In the data rows, 500 means zero.
Some points:
tensor([589, 265, 583, 608, 360, 417, 507, 585, 427, 408, 587, 571, 656, 371, 483, 568, 501, 474, 451, 409, 424, 497,
        327, 367, 540, 441, 470, 630, 513, 557, 562, 439])
tensor([563, 430, 430, 506, 475, 487, 452, 612, 521, 597, 666, 361, 429, 490, 649, 705, 439, 543, 577, 605, 572, 333,
        456, 521, 418, 438, 486, 394, 647, 480, 517, 497])
tensor([445, 472, 378, 532, 523, 481, 443, 544, 557, 637, 549, 384, 606, 662, 323, 559, 749, 510, 366, 490, 488, 571,
        553, 503, 496, 468, 542, 459, 452, 589, 459, 381])
tensor([523, 468, 612, 457, 642, 604, 596, 406, 460, 451, 634, 421, 516, 478, 462, 626, 395, 652, 462, 325, 521, 431,
        552, 573, 681, 519, 546, 417, 444, 613, 456, 541])
tensor([539, 515, 403, 598, 364, 543, 615, 603, 424, 510, 523, 572, 443, 604, 502, 502, 598, 651, 524, 581, 638, 377,
        422, 422, 560, 547, 509, 540, 388, 558, 603, 760])
tensor([422, 446, 532, 619, 603, 501, 512, 600, 442, 489, 437, 396, 627, 408, 612, 526, 480, 487, 399, 627, 461, 670,
        542, 565, 431, 680, 545, 505, 456, 418, 334, 661])
tensor([636, 610, 594, 522, 524, 468, 427, 412, 426, 481, 529, 564, 556, 585, 470, 553, 542, 639, 465, 513, 384, 478,
        382, 612, 310, 533, 455, 379, 429, 282, 590, 436])
tensor([435, 485, 359, 552, 344, 490, 667, 461, 612, 597, 454, 495, 458, 583, 512, 521, 392, 565, 515, 397, 468, 654,
        460, 528, 484, 403, 348, 506, 607, 367, 374, 525])
tensor([532, 580, 557, 469, 463, 462, 746, 554, 560, 421, 295, 379, 678, 501, 385, 394, 412, 526, 548, 571, 523, 386,
        531, 467, 445, 472, 529, 385, 476, 523, 550, 448])
tensor([337, 481, 458, 448, 413, 531, 434, 535, 288, 513, 317, 422, 393, 548, 461, 577, 411, 441, 455, 392, 475, 424,
        535, 558, 389, 671, 595, 601, 567, 561, 543, 433])
tensor([568, 561, 596, 421, 594, 613, 551, 576, 596, 673, 593, 505, 503, 494, 391, 514, 468, 302, 513, 421, 414, 409,
        329, 459, 380, 528, 562, 618, 523, 506, 529, 646])
tensor([428, 591, 437, 669, 555, 616, 574, 647, 468, 299, 573, 631, 446, 594, 509, 564, 481, 369, 615, 553, 336, 498,
        573, 558, 498, 398, 502, 479, 464, 517, 486, 403])
tensor([503, 652, 363, 524, 414, 506, 417, 331, 593, 392, 456, 365, 563, 346, 543, 581, 617, 458, 491, 521, 413, 540,
        504, 483, 502, 398, 635, 529, 633, 593, 571, 597])
tensor([543, 565, 656, 563, 461, 470, 416, 503, 494, 589, 394, 592, 497, 731, 600, 549, 476, 407, 475, 487, 523, 649,
        475, 408, 681, 525, 607, 378, 616, 570, 496, 539])
tensor([444, 515, 514, 375, 425, 625, 380, 448, 665, 367, 529, 503, 495, 605, 508, 532, 329, 555, 383, 677, 586, 571,
        450, 460, 523, 544, 543, 666, 382, 522, 454, 401])
tensor([484, 480, 640, 418, 427, 629, 462, 537, 421, 544, 553, 517, 483, 365, 377, 472, 596, 536, 752, 595, 480, 554,
        515, 410, 539, 540, 560, 396, 536, 442, 372, 404])
tensor([467, 388, 549, 427, 550, 717, 574, 447, 511, 532, 330, 594, 422, 408, 501, 580, 626, 477, 336, 604, 442, 374,
        416, 531, 507, 377, 385, 459, 508, 525, 476, 512])
tensor([458, 561, 433, 544, 554, 518, 513, 563, 537, 360, 576, 451, 466, 421, 480, 327, 542, 470, 479, 444, 600, 487,
        257, 578, 638, 672, 441, 392, 616, 488, 552, 428])
tensor([627, 562, 621, 519, 534, 393, 592, 519, 547, 442, 517, 429, 404, 469, 542, 573, 568, 480, 421, 514, 500, 471,
        683, 347, 487, 635, 313, 569, 544, 511, 469, 407])
tensor([437, 469, 544, 468, 312, 625, 596, 400, 507, 545, 598, 539, 594, 444, 546, 523, 548, 344, 544, 461, 605, 557,
        656, 629, 513, 583, 434, 486, 396, 421, 692, 482])
tensor([610, 473, 370, 648, 577, 557, 533, 403, 530, 641, 419, 529, 342, 392, 525, 467, 401, 600, 540, 493, 401, 644,
        541, 452, 498, 576, 637, 523, 396, 572, 647, 381])
tensor([410, 616, 514, 599, 488, 605, 373, 466, 423, 562, 568, 538, 575, 497, 557, 273, 454, 621, 461, 475, 521, 460,
        608, 465, 377, 416, 441, 605, 623, 618, 429, 514])
tensor([589, 503, 564, 506, 419, 292, 549, 443, 441, 488, 562, 579, 349, 485, 345, 444, 512, 454, 390, 625, 506, 540,
        556, 751, 505, 433, 564, 560, 608, 555, 434, 580])
tensor([714, 416, 447, 539, 618, 582, 262, 557, 484, 498, 331, 430, 550, 502, 437, 432, 497, 490, 602, 453, 586, 545,
        586, 642, 571, 455, 354, 599, 486, 501, 530, 553])
tensor([392, 405, 492, 577, 471, 409, 412, 309, 526, 476, 501, 381, 445, 586, 388, 459, 437, 431, 575, 534, 297, 378,
        510, 431, 596, 543, 376, 419, 382, 479, 442, 623])
tensor([597, 354, 486, 461, 437, 509, 467, 593, 731, 391, 497, 598, 448, 500, 572, 421, 540, 510, 464, 324, 504, 423,
        606, 508, 316, 511, 597, 337, 436, 533, 415, 502])
tensor([514, 425, 403, 433, 617, 480, 532, 360, 391, 351, 478, 503, 496, 607, 440, 561, 547, 520, 562, 455, 632, 551,
        549, 376, 447, 440, 637, 577, 591, 325, 454, 548])
tensor([342, 339, 607, 578, 662, 372, 536, 398, 552, 547, 496, 512, 543, 588, 500, 453, 496, 455, 564, 606, 623, 534,
        487, 508, 421, 444, 510, 527, 564, 586, 598, 406])
tensor([387, 610, 425, 530, 556, 336, 406, 538, 652, 593, 415, 709, 577, 373, 388, 619, 448, 504, 528, 495, 562, 404,
        570, 499, 626, 526, 517, 574, 494, 403, 449, 491])
tensor([535, 447, 409, 246, 520, 423, 564, 495, 510, 520, 489, 567, 588, 600, 636, 442, 569, 586, 577, 544, 290, 506,
        505, 584, 607, 612, 527, 599, 617, 499, 473, 478])
tensor([404, 522, 494, 291, 530, 423, 465, 645, 444, 448, 553, 524, 446, 428, 438, 500, 447, 548, 460, 464, 493, 668,
        533, 399, 448, 416, 382, 337, 471, 546, 711, 622])
tensor([450, 486, 550, 465, 525, 485, 507, 613, 445, 582, 549, 377, 458, 449, 638, 350, 503, 464, 335, 471, 484, 393,
        533, 461, 649, 327, 632, 530, 417, 277, 570, 471])
tensor([619, 570, 312, 427, 510, 442, 489, 362, 297, 568, 498, 572, 608, 432, 580, 460, 403, 321, 426, 561, 596, 487,
        468, 437, 440, 508, 477, 409, 388, 604, 363, 437])
tensor([433, 629, 576, 461, 503, 381, 476, 482, 504, 508, 428, 410, 397, 482, 635, 510, 622, 522, 628, 373, 563, 582,
        349, 542, 441, 432, 477, 632, 269, 595, 390, 480])
There is one direction along which these points spread out most. Take the direction at right angles to it along which they spread out most. Then take the direction at right angles to both along which they spread out most. Go by this last direction. How far along it is each point below, from 0 to 99? The average is 50, and the first point in the table lies past the average. One standard deviation of the points above along it is 16.
tensor([523, 468, 612, 457, 642, 604, 596, 406, 460, 451, 634, 421, 516, 478, 462, 626, 395, 652, 462, 325, 521, 431,
        552, 573, 681, 519, 546, 417, 444, 613, 456, 541]) 38
tensor([467, 388, 549, 427, 550, 717, 574, 447, 511, 532, 330, 594, 422, 408, 501, 580, 626, 477, 336, 604, 442, 374,
        416, 531, 507, 377, 385, 459, 508, 525, 476, 512]) 52
tensor([458, 561, 433, 544, 554, 518, 513, 563, 537, 360, 576, 451, 466, 421, 480, 327, 542, 470, 479, 444, 600, 487,
        257, 578, 638, 672, 441, 392, 616, 488, 552, 428]) 49
tensor([568, 561, 596, 421, 594, 613, 551, 576, 596, 673, 593, 505, 503, 494, 391, 514, 468, 302, 513, 421, 414, 409,
        329, 459, 380, 528, 562, 618, 523, 506, 529, 646]) 71
tensor([410, 616, 514, 599, 488, 605, 373, 466, 423, 562, 568, 538, 575, 497, 557, 273, 454, 621, 461, 475, 521, 460,
        608, 465, 377, 416, 441, 605, 623, 618, 429, 514]) 56
tensor([597, 354, 486, 461, 437, 509, 467, 593, 731, 391, 497, 598, 448, 500, 572, 421, 540, 510, 464, 324, 504, 423,
        606, 508, 316, 511, 597, 337, 436, 533, 415, 502]) 26
tensor([514, 425, 403, 433, 617, 480, 532, 360, 391, 351, 478, 503, 496, 607, 440, 561, 547, 520, 562, 455, 632, 551,
        549, 376, 447, 440, 637, 577, 591, 325, 454, 548]) 56
tensor([484, 480, 640, 418, 427, 629, 462, 537, 421, 544, 553, 517, 483, 365, 377, 472, 596, 536, 752, 595, 480, 554,
        515, 410, 539, 540, 560, 396, 536, 442, 372, 404]) 29
tensor([342, 339, 607, 578, 662, 372, 536, 398, 552, 547, 496, 512, 543, 588, 500, 453, 496, 455, 564, 606, 623, 534,
        487, 508, 421, 444, 510, 527, 564, 586, 598, 406]) 51
